In the rows, 128 means zero.
The same turns and mirrors carry the whole set onto itself and the rows of a family onto each other. Which other rows belong to the same family as each row named below? List them in the order they appear above.
These 32 rows form 4 families of 8 rows each.
K771: [120 149 135 130 113 111 139 106 150 114]
K876: [118 150 130 129 114 106 131 112 151 112]
K618: [120 129 159 131 108 134 132 134 140 161]
K824: [119  92 107 136 148 156 141 156 122 145]
K360: [129 134 109 157 137 101 153 145 146 111]
K942: [127 115 130 151 137 135 149 171 139 160]
K281: [118 151 139 133 110 111 136 110 152 115]
K649: [117 111 138 108 134 156 118 114 126 158]
K643: [130 130 105 155 143 105 150 150 154 115]
K186: [111 132 119 119 143 138 114  92 140 113]
K33: [111 135 123 125 144 135 112  92 144 110]
K882: [115 114  88 150 159 134 135 137 146 105]
K682: [128 109 129 158 137 127 145 169 135 157]
K736: [132 131 106 158 143 101 152 143 144 112]
K452: [113 120 134 110 131 157 116 113 125 157]
K193: [125 107 126 157 140 126 146 166 129 162]
K481: [117  89 107 138 151 158 137 154 127 144]
K595: [123 111 141 106 128 156 120 117 126 153]
K807: [130 111 129 156 133 125 149 168 137 157]
K93: [115 125 158 130 106 138 130 132 141 160]
K496: [109 136 114 123 140 132 109  96 144 110]
K365: [114 115  91 148 161 134 131 130 139 100]
K278: [120 118  95 154 160 134 134 137 141  96]
K95: [114 134 156 125 106 138 128 131 135 158]
K97: [121  92 111 140 145 159 139 162 123 143]
K231: [113 115  93 152 158 135 136 134 140  98]
K989: [118  96 108 136 151 160 142 154 126 153]
K132: [120 137 125 122 143 132 114  94 144 107]
K161: [111 122 157 129 109 136 127 127 138 164]
K280: [112 146 133 131 114 113 139 104 154 116]
K617: [113 109 133 109 133 162 120 114 125 156]
K87: [125 130 102 158 144 101 157 141 145 113]

Which other rows belong to the same family as K186? K618, K360, K281, K481, K807, K365, K617
Which other rows belong to the same family as K649? K771, K824, K33, K682, K736, K93, K231

The same turns and mirrors carry the whole set onto itself and the rows of a family onto each other. Which other rows belong to the same family as each row named below? List them in the order they appear above.
These 18 rows form 3 families of 6 rows each.
K21: [129 123 115 154 112 146 114 154 132 125 116 145 135]
K947: [115 128 119 102 150  91 172 114 109 133 132 121 128]
K372: [103 132 109 150  97 139 128 154 123 137 133 142 130]
K309: [117 145 126 130 131 126 161 132 149 140 129 107  94]
K816: [118 121 126  99 146 105 177 129 116 107 112 117 135]
K15: [147 125 159  99 123  94 140 107 120 126 131 126 100]
K491: [135 105 125 119 126 117 123 160  94 122 127 137 167]
K22: [ 99 147 136 123 134 131 159 124 143 128 122 116  95]
K439: [144 128 141 116 113 130  83 130 114 146 129 144 123]
K427: [151 103 117 135 118 125 120 158 111 112 117 147 153]
K387: [143 128 158  85 137 105 137 115 124 119 126 116  94]
K899: [131 136 138  93 143  94 144 110 116 140 143 117  98]
K440: [104 130 120 152 118 146 118 160 123 142 130 134 138]
K167: [128 122 123 109 154 105 176 123 120 125 104 119 146]
K700: [159 116 133 131 111 133  90 149 125 124 127 143 127]
K344: [141 121 148 122 113 127  84 147 111 142 138 136 121]
K689: [147 109 107 108 126 117 122 160  99 124 128 133 161]
K853: [103 147 122 116 145 113 159 113 130 147 134 115 101]

Which other rows belong to the same family as K21? K947, K427, K899, K700, K853
Which other rows belong to the same family as K309? K372, K15, K439, K167, K689

The same turns and mirrors carry the whole set onto itself and the rows of a family onto each other. Which other rows belong to the same family as each row named below? List them in the order they appear above.
These 32 rows form 4 families of 8 rows each.
K187: [123 104 165  94 125 106 127 147  58 182 142 112 140 119 130 119 112 115
  91 124 118 149]
K238: [107  89 126 100 150  81 162 147 109 168 124 109 133 135 121  86  92 141
 111  95  71 148]
K971: [113 106 167  66 140 121 131 120  57 163 134 152 171 147  91  96 103 128
 123 121 117 168]
K878: [ 94 117 134  62 175 114 134 124  95 138 100 131 138 148 117 100 118 109
 142 131  81 173]
K655: [125 128 161  96 140  96  95 141  69 189 129 141 124 117 118 119 124 137
 130 154 112 171]
K619: [121 133 133  85 137 105 128 151 123 180 141 123 123 133 124  89  85 166
 147 137  47 169]
K502: [120 134 160  79 127 126 129 124 115 182 154 138 155 157 133  52  81 148
 125 141 112 127]
K808: [104 116 150  87 111 121 132 153 131 170 145 127 178 150 129  62  79 160
 128 135 103 137]
K726: [ 85 110 137  80 148 105 142 123 118 130 108 142 134 128 104  99 100 108
 158 121  90 167]
K121: [112 111 152  71 146 150 136 109  84 157 120 145 160 161  99  86  98 126
 115 107  98 164]
K594: [ 77 105 128  54 151  90 138 128 115 134 107 133 128 131 134  95 117 121
 138 138  70 153]
K217: [114 114 165  94 117 121 125 131 132 162 150 114 164 141 130  69  79 136
 123 145 132 130]
K308: [122 113 152  93 112 121 112 140 117 161 138 123 167 154 134  49  92 140
 134 130 136 143]
K908: [108 110 139  88 123  90 159 161  99 171 128  90 141 136 121  74  83 152
 135 103  62 149]
K612: [111 108 140  82 138 117 120 131 125 143 158 122 130 134 144 102 107 105
 144 169 128 136]
K585: [108 126 146  87 132 118 117 172 116 196 145 127 140 142 128  87  83 157
 152 166  64 154]
K311: [110 134 151  92 139 102 112 151 132 193 146 129 132 149 140  72  77 167
 154 146  78 165]
K920: [107  97 172 116 125 105 125 153  84 177 157 109 128 122 136  98 108 108
  99 128 118 131]
K600: [111 137 159  71 136  89 111 134  62 192 124 156 146 126 119 123 100 132
 142 145  99 183]
K81: [107  99 166  85 160  94 110 147 122 147 157 128 119 118 137  99  89  93
 135 152 122 152]
K556: [105 132 173  86 133 132 123 123  74 158 114 160 169 142  97  65 107 124
 124 121  92 171]
K748: [106 132 153  69 134  94 121 157 112 202 129 112 123 145 136 101  81 178
 142 135  73 153]
K964: [133 116 136  84 126  91 164 154  98 166 145 111 127 134 126  80 103 146
 125  89  65 144]
K695: [116 118 149  85 149 103 110 156 144 159 140 129 129 133 158  84  91 104
 144 146 130 144]
K400: [110 113 147  98 155  90 114 145 122 157 155 134 125 127 156 110 109 104
 121 150 135 148]
K811: [116 115 162 125 138  99 129 147  72 173 138 103 140 126 124 110 130 128
  93 119 115 151]
K821: [ 94 108 124  74 169  96 146 143 110 134 115 135 124 143 117  90 112 120
 151 121  60 167]
K253: [111 106 158  58 132 128 141 118  77 141 112 144 164 141  87  82 109 121
 132 113  90 157]
K933: [131  88 142 101 137  88 126 156  71 164 157 111 145 122 145  97 124 108
  98 127 112 153]
K327: [122 126 176  73 134 110  96 164  63 182 133 130 136 124 123 121 115 132
 132 137  84 188]
K838: [ 98 106 139  78 124  83 164 130  82 153 125 109 137 136 129  76 103 133
 126  93  54 153]
K997: [112 128 160  70 146 115 100 133  61 184 123 164 134 135 119 109 129 128
 129 143  91 183]

Which other rows belong to the same family as K308? K121, K594, K585, K600, K81, K964, K811
Which other rows belong to the same family as K920? K971, K878, K655, K619, K808, K695, K838

